128 stands for zero in the data rows.
Some points:
[124 118  68 119 163 101  80 125 134 129 139 129  93 119 113 123  85 156
 102 115 146 145 147 104 170 129 135 149 129 135 159 146]
[116 134 162 115 142 113 118 114 145 110 166 136 100 147 187 112 123 165
 116 164 132  99 158 112 133 130 115 118 164 130 123 162]
[ 89 196 147  62 136  93 106 131 105 153 114 121 118 133 123 135 110 116
 119  88 101 126 141 138 107 147 138 141 130 139 145 108]
[121 120 104 111 145 115 116 118 134 153 164  98 116  77 151 154 123 156
  68 160 103 128 108 156  79 151 145 138 100  93 111 131]
[112 149 135 100 109 112 155 129 127  63 109 124 122 158 131 100 108 131
 147 157 119  87 125 111 164 156 162 135 150 114 182 123]
[ 97 130 128 113 122 147 125 145 100 125 167 158 123  66 135 104 120 116
 151 118 152 138 167 143 158 170 126 101 129 149 118 113]
[130 126 139  79 115 159  91 139 115  85 114 136 150 133 146 109 141 140
 115 126 115 141 111  64  74 121 106  97 114 110 151 102]
[128 167 118  87 130 119 106 130 125 144 119 138 122 120  96  90 127 153
 148 131 133 123 106 147 115 150 192 165 141 139 161 115]
[157 131 138 117 125 128 142 143 128 110 164 156 125 137  97 137 140 119
 105 127 108 147 125 121 115 120 108 119  87 103 148 139]
[169 128 125 116 153 156 137 131 144 147 112 115 117 116 166 131 138 124
  98 176  98 126 128 187 107 127 108  79 108 151 193 138]
[161 118 131 139  90 173 147  93 106 125 123 148 118 118 162 146  72 138
 123 112 131 128 160 118 114 173 154 110  98 136 146 169]
[117 126 130 115 112 115 138 132 141 111 167 165 134 123  90 128 154 151
  92 178 180 129 153 137 117 102 133 129 135 109 164 109]
[146 123 137 149 108  35  99  92 132  78 103 127 141 140 153 131 110  97
 129 108 149 126 133 142  67 147 140 133 126 105  90 168]
[114 150 151 144 169  50 140 157 126 113 123 149 124 133 122 155 101 139
 163 135 186 118 131 123 142 143 111 138 119 102 144 154]
[135 117  94 127 163 179 153 129 159 104 140 113 135 149 119  70 136 105
  82  92 163 138 109 117 116 136 156 107 164 165 118 115]
[131  79 122 163  97 100  84 151 148 127 109 119 121 141 120 117 135 146
  91 106 148 142 106 137 168 156 136 107 165 130 159 158]
[166 160 100 126 116 146 160 145 148  72 155 120  91 122 159 120 107 179
 150 138  99 135 103 162 112 103 112 126 116 153 124 125]
[126 101 112  88 153 129 101  86  91 126 109 108 112 137 140 160 121 125
 116  96 118 143 128 130 151 114 135 124 123 143 130 111]
[134 135 127 158 154  75 121 109 100 146 143 158 158 144 106  88 142 144
 113 124 133 139 109 129  83 130 131 143 112  58 151 126]
[118  87 134 176 145 106 172 169 109 109  93 111  80 152 138 133 110 109
 106 137 146 134 141 141 150 129  96 137 115 165 134 124]
[113 155 115 116 132 137 119 129 133  80 111  95 127 139 115 123 117  96
 157 153 176 117 187 127 123 159 120 128 106 112 133 129]
[112 112 164 126 157 143 109 154 143  90 123 107 124 103 128 150 132 142
  96  81 100  81 104 127 135 148 102 120 143 114 151  93]
[107 113 106 132 114  78  90 130 127 154 119 135 114 139 126 134 134 136
 152 121 124 116 148 118 165  85 146  85  72 130  89 148]
[115 131 134 105 162 157 174 100 122 119 110  93 146 117 105 130 116 162
 128 116 139  94 173 111 118 148 156 115  95 116 108 161]
[107 135 143 155 162 105 126 153 164 146 145 103 130  99 140 112 165 100
  93 168 120 113 153 162 186 140 135 141 144  93 102 115]
[123 171 121 104 138  93 146 161 102 126 154 143 125 101 132 131 148  99
 131 128 122 148 125 116 158 157 130 116  86 137 104 113]
[144  91 143 148 129 141 111 132 139 154 121  95 108 100 112 116 127  94
 111  84 113 105 131 193 121 118 111 120 110 115 125 109]
[112 150 146 156 127 133 133  64 121 133  99 138 176 106 161 121  70 142
 155 190 123 120 122 140 162 121 103 123 107 128  99 109]
[114 135 120 115 137 159  90  48 163 144 177 120 108 175 101 177 119 113
 129 128 127 129 120 169 150 115  99 119 128 102 144 105]
[147 109 114 136 115 111 138 106  89 119 108 132 141  94  88  78 133 111
  85 156 112  67 124 129 127 134 124 125 143 161  99 111]
[142 137 154 108 160  90 169 126 130 102 155 146 101 162 137 139 148 141
 160 109  95 142 160 117 113 163 140 130 138 137 126 151]
[121 138 155 131 133 179 126 128 125 114  97 130 123 128  89 111 114 131
 140  84 121 114 121 135 127 113 109 166 112 115  79 170]
[102  97 116 130 125 130 101 135 171 130 177 135 177 123  94 140 147 152
 152 143 108 120  86 121 108 157 115 142 112 154 119 160]
[119 121 140 104  93 119 121 158 122 118 103  87 152 166 148  93 129 141
 147 107  95 145 118 141 178 103 178 116  78 131 148 150]
[134  90 124 162 180 154 159 149 113 130 125 112 126 111 100 144 138 124
 107 105 143 137 140 150 136 125 133 130 102 114 165 115]
[ 76 159 127 134 123 139 148 134 159 136 124 126 146  99 157 159 161 116
 134 147 157 123 102 118 122 151 143 155 100 132 113 126]
[103  95 138 131 120  71 134 102 159 122 133 136 131 112  96 107 109 112
 158 138 125 164 181 106  96 111 125  81 144 153 128  93]
[137 171 132 133 145 123 150 112 154 119 111 142 116  95 143 135  83 170
 131  70 139 119 120 102 142 118 178 106 131 107 137 152]
[133 129  99 133  92 129 137 129 127 145  96  94  83 110 147 110 135 137
 158 123 126  98 113 130  93 143  90 164 100  83 128 109]
[157 125 126 101 118 119 129 149 152 120  88 187 134 115 159 165 175 153
  64 153 101 145 146 149 128 115 119 145 132 134 135 108]
[127 105  98  84 125 166 129 126 131  98  93 165  95  93 127 133 106  72
 155 129 117 112 120 142 130  94 134 137 152  97 115 107]
[130 143 125 133 113 133 112 155 102 117  68 131 172 111 130 162 115 132
  73 123 153 164 100 128 145 129 101 107 169 142 111 179]
[146 111 128 107 165 172 148 108 117 142 105 162 108 161 116 110 129  76
 119 154 145 160  87 107 155 132 107 140 104 104 131 142]
[126 127 124 153 116 150 125 108 165 120 124  78 113 107 158  84 138 194
 134 121 126 151 118 133 122 125  95 129 144 122  88 121]
[123 107 132 164 116 118  96 130 130 163 139 139 123 165 155 125  93 140
 113 133 123 128 182  83 182  93 152 155 137 129 137  81]
[114  79 122 126 159 129 142 131 141 178 118 111 162 131 139 138  78 172
 155 115  98 168 118 123 103 126 104 110 187  92 149 137]
[184 158 154 143 109 130 110 157 130 153 132 110 126 161 150 157  96 104
 126 145 120 133 159 126 134 188 142 124 111 142  76  92]
[125 124  95 125  74 124 151 123  72 128 156  83 105 124 100 140 139 159
 158 109 132 124 139 165 136 130 111  95 122 127 145 114]
[125 138 136 167 143 150 107 131 126 153 128 139 104 125 163  86 128 100
 140 115 116 101 135 121 103 158 113 127 103 188 152 106]
[133 101 112 165 152 121 141  82 114 100 115 192 148 100 172 134 126 131
 163 132 116 102 123  86 134 130 137 152 117 136 131  96]
[117  95 121 115 119 141 120 160 128 111 127 124 161 152 168 146 153 144
 132 134 108 161 147 132  88 168 140 124 126 103 102  80]
[139 139  93 103 105 113  85 173 183 112 171 144 131 131 152 133  91 125
 131 101 121 108 128 104 100  66  91 158 123 119 140 122]
[136 185 155 133 134 164  93 129 115 112 118 136 153 129 118 174 128 117
 140 127 153 127 132 159 103  94 142 128 172 132 153 123]
[144  97 112 124 112 131 118 118 105 145 134 101 150 109 132 120 129 118
 152 115 141 155 141 129 173 133 142 159 139 129 150 152]
[103 141 135 156 163 155 152 123 128 134 120 148 129 126 157 117 166 146
 142 157 144 209 103 130 123 100 153 122 140 128 116 104]
[ 82 174 119 167 129 140 160 129 116 126 130 162 124 152 101 141 164 119
 156  66 120 123 121 133 159 118 129 124 149 121 106 121]
[143  95  98 106 175 111  96 143 106 108  99 143 140 152 103 127 159 149
 150 175 144 110 130 160 126 132 120 115 126 107 127 137]
[ 95  94 174  97 152 156 137 120 100 160 173 100 115 170 122  97 116 122
 112 116  99  96 125 131 107 106 114 166 123 146 146 115]
[167 104 178 108 176 137  98 112 173 142 109 112 157 102 137 137 125 119
 179 142 150  98 137 112 120 133 153 115 134 175 114  99]
[157 151 136 121 137 103 132 114 111 134 107  74 143 109  94 131 142 144
 117 127 134  87  73 138 128 118 173 128 135 142 122 120]
[151 159 122 161 128 132 145 145 150 156 135 134 125 166 110 110  96 168
 114 112 154 140 120 159 136 138 153 109 106 142 148  76]
[105 131 140  97 149 115 129 121 148 118  97  80  86 167 100 116 124 118
 130 187 106 138  91 102 124 148 110 153 143 134 132 168]
[198 131 154  83 127 146 135 124 134 122 117 147 124  94 112 114 148 139
 113 127 130 166 113 107 186 112 100 141 147 116 142 124]
[116  99 116 138 116 130 160 170 159 148 131 132  90  91  85 131 112 132
 137 125 123 140 131  71 144 143 137 130 104 134 142 147]
[140 127 118 123 141 133 132 130  99 130 171 145 130 148 115 172 128 158
 117 175 105 113 104 135 117 113 149 144 133 116 108 152]
[ 79 169 115 141 102 127 108  95 129 120 182 115  97 114 149 127 157  94
 111 103 118 127 120 123 168 151 104 183 149 148  95 161]
[146 133 137 171 119 127 133  97  88 118 135  95 151 117 139 129 126 139
  89 131 115 105 123  51 144  97 110  87 120 107 110  90]
[135 129 199 138  96 112 164 125 142 141 148 149 101 131  97 108 100 128
 115 128 172 143 114 155 128  90 118 163 110 122 141 111]
[136 117 122 114  86 165 128 120 163 182 140 148  91 135 139 124 128  87
 146 161 154  85 124 107 120 131 148  89 125 113 130 179]
[159 118 117 151 129 160  92 141 103 122  95 137 101 146  98 142 141 165
 135 151 142 126 153 135 156 101 156 178 133 125 100 103]
[102 129 130 168 128 143  97 147 120 145  99 171 138 117  86 117 121 170
 137 128  96 160 173 132  80 147 103 162 146 155 135 136]
[103 114 180 121 138 123  78 125 130  98 167 158 118 141 164 120 124  99
 147 120 128 139 128 187 125 113 126 111 137 157 123 184]
[138 131 154 113  51 147 128 122 115 169 111 131  85 116 108 130 145 158
 116 143 116 140 153 158 125 156 126 134 156 114 146 165]
[117 141 142 121 126 140 123 136 124 105 123 109 162 119  99 156 144 131
 122 136 128 136 145 142 120  56 134 143  85 167 145 133]
[ 95 146 122 102 169 139 128 151 117 143 113 144 103 131 108 145  77 136
  92 145 153 109 155 132 130 150 100  88 142 132  74 113]
[129 170 101 137 166 117 111 121 148 120 111 119 112 143 121 149 146  99
 151 126  91 143 107 118 147 151 158 120 111 129 159 125]
[ 96 103 123 142 124 117 106  97 175  87 158 130 137 115 129 125 141 106
 126  98  88 129 150 117 141 136 138 146 113 138 127 122]
[142 117 142 173 140 133  93 120  80 114 124 112  85 106 130 113 112 113
 135 144 124 147 104 105  93 129 168 115 116 135  92 110]
[115 129  78 127 114  91 148 108 120 135 142 122 145  90 139 123 105 115
 119 152 133 132 110 171 119 123 119 121 165 143 152  98]
[125 109 100 125 113 106 139  91  96 120 145 148 131 180 140 129 129 135
  94 129 154 123  98 145 148 169 113 130 133 166  93 112]
[ 98 152 143  87 130  80 172  84 129 169  86 119 125 132 137 112 131 100
  84 137 104 186 147  95 123 105 117 136 126 153 122 134]
[150 106 146 104 106  56 153 147 128 109 160 132 135 141 126 144  87 108
 166 121 123 119  96 125 133 129 128 116 170 152  91  92]
[108 144 128 151 113 157 109 130 151 122 130 160 125 153 148 131 121 121
 130 159 159 143  64 124 101 110 131  92 120 112 136 107]
[137 117 129 133  96 154 128 113 125 124 171 113 158 146 137 150 172 107
 126 114 141 131 175 110 101 122 115  97 162  91 148 128]
[112 131 115 108 121 131 148 134 113 149 128 113  90 113  99 157 151 127
 118  96 176 135 125  88  77  93 164 156 133 153 114 137]
[153 146 109 134 116 119 136 152 145 161 115 110 133 125 143 113  89 105
 120 101 120 137 102 152 107  98 130 135 154  97  95 139]
[154 116 108 110 136 131 129 144  83 148 137 125 101 125 188 133 159 109
 185  92 131 134 121 128 134 116  97 155 151 108 122 113]
[206 133 106 125 123  97 126 107 129 170 139 147 171 130  95 116 127 114
 152 141 121 111 148 104 136 170  92 146 111 155 111 123]
[ 99 115 125 135  94 155 166 162 129 120 107 172 125 148 115 141 107 114
 114 123 102 109 102 102 132 142 153  95 131 144 115 133]
[137 120 130 152 147 143 170 116 136 124 140 122 134 121  94 157 125  85
 142 128  68 149 145 157 153 135 158 114 131 103 126 161]
There is one direction along which these points spread out most. How far along it is each point below, from 0 to 99? 50 is the average, and the first point above lies past it. One standard deviation of the points above along it is 16.
[127 123 107 158 130 118 154 140 123 165 123  90 168 142 130 155 114  91
 135 124 148  87 113  78 144 137 103 141 136 127 183 156] 58
[115 106 102 117 103 127 113 106 131 144 119 140 147 173 110 124 136 149
  98  71 132 111 117 142 145 157 129 100 103 132 120 150] 50
[126 116 126  80 155 141 150 173 101 135 172 108 154 117 164  84 147 133
 117 109 152 127 135 128 144 123 151  94 119  86 105 158] 44
[122 108 134 128 110 135 123 128 107 138 140  75 126 115 158 155 158 145
 150 153 172 151  96 119 121 113 115 107 108 176 145 141] 40
[100 106 127 123 152 138 142 128 119 164 127 183 168 137 151 134 149 143
 124  97 151  80 141 147 134 115 130 168 113 158 132 157] 51
[141  86 125 119  77 105 173 114 170 129  67 127 122 140 160 142 155 119
 136 103 139 126 144 162 100  97 127 158 125 114 120 102] 42
[171 127 139 126 100 157 129 147 141 117 175 111 179 112 112 159 122 117
 111 125 133 167 112 119 114 169 117 187 123 151 124 118] 40
[ 84 139 134 127 107 149 119 132 129 120 113 131 183 106 110 118 126 116
 136 136 146 152 121 139 135 115  82 122  82 101 147 140] 38
[175 177  97 165 146 154 132 128 127  84 118 113 165 154 149 112 167 120
 119 145 125 121 184 130  85  85 112 163 158 144 149 161] 34
[124 109 151 117 112 158 121 131 129 115 119 105 149 137 128 112 137 127
 156 138 156 121 107 142 141 174 141 165 166  80 120 103] 44
[151 134 153 157 138 114 112 116 119 117 115 156  83 112 111 122 151 126
 106 112 118 126 119  85 136 136 129 106 126  96 137 152] 51
[129 149 162 155 118  95 117 124 129 157 122 129 125 125 130 126 204 131
 157 103 114 102 118 123 142 153 113  83 149 147 165 113] 59
[125 136 124 149 110 107  86 151 105 136 150 131 156 113 124  88 102  85
 122 154  92 139 149 133 105  76 143  93 139 134 112 140] 57
[140 174 120 114 136 150 139 125 173 137 102 128 115 154 101 126 155 161
 163 126 113 127 130 109 130  93 105  84 143 136  82 135] 43
[103 143 124 156 114 159 161 182  98 125 141 136 146 131 127 141 123 131
 159 181  83 101 125 122 111  95 142 140 166 120 134 132] 39
